In the data rows, 128 means zero.
Here are some numbered points:
[ 94 122 128 133 194  85 214 167 122 155 127 130  91  72  85 180] 0
[169 142 153 103 114 139 116 105  63 139 136 100  93 163 111  80] 1
[182 116  70 139  98 111 112 133 106 121 163 171 172 170 175 147] 2
[170  78  77 125 108 126 188 204 151 115 185 192 149 175 155 121] 3
[110 140 129 116 139 148 130 137 146 135 121 114 106 113 104 106] 4
[126 139 124 167 143  98 130  94 115 148 138 155 136 102  84 198] 5
[170 146  94 103  90 111  20  56 123 124 125 112 104 123  82  99] 6
[114 142 167 148 159  89 146 151 120 168 120  93 144 103 145 164] 7
[163 162 159 127  99  98  88  87 138 115 140 136 115 133 123 176] 8
[131 152  99  96 115 137  96 109 163 104 133  91  90 141  51  42] 9
[129  82 152 198 155  86 178 209 144 137 131 138 135 122 149 148] 10
[118 121 154 115 148 133 100  97 126  86 114 134 131 111  93 151] 11
[ 91 148 159 128  97  98  96  86 144 114 138 108 117 146 118 162] 12
[197 150 219 169  89 102  64 127 109 156 181 122 168 110 255 132] 13
[ 74 163 125 134 158 140 128  96 145 142 123 111 109 138  85 181] 14
New points follow, each followed by the numbers of its five nearest points above by angle, seen from the average point of the numbered points, nearest first.
[145 151 104 145 127 133  57  99 129 121 109 133 121  91 157 105] 6 13 9 11 8
[124 138 150 115 132 152 141 129 139 133 136 107 108 125  91 120] 4 9 14 1 11
[247 134 209  98 172  82 197  49  56  96  82 184  69 198 190  47] 1 13 2 8 3
[147 143 125 149 127 112 116 121 111 123 133 125 137 138 131 153] 2 13 8 5 7
[132 151 111 139 120 116 100 113 102 128 142 113 131 124 136 140] 6 2 13 1 8
[144 148 111 135 133 111 122 121  99 129 126 102 138 120 123 151] 7 5 2 1 6
[112 105 100 100  97 162 179 109 151 138 135 147 159 148 178 113] 3 2 4 10 9
[110 128 114 144 132 133 150 186 185 159 119 143 143 131 125 117] 10 3 4 0 7
[151 172 139 106 109 159  45 146 106 140 121 130 154 113  93 156] 6 8 11 1 13
[145 157  81 137 106 144 186  68  65  49 153  89  95 185 108 115] 1 9 2 6 3
[188 134 152 119 142 103  49 124  90  96 125 125 116 135 114 137] 6 8 1 11 13
[142 143 123 143 125 119 117 115 106 130 135 119 143 132 133 147] 2 13 5 1 7
[113 142 144  70 113 155 158 172 147 144 133 143 120 146  99 104] 4 9 3 1 0
[ 82 115 104  66 101 110  78   0 129  39  80   5  58 115  80  64] 9 6 12 11 1
[119 132 121 179 131  94 135 154 130 119 129 126 149 132 154 139] 10 7 3 2 13
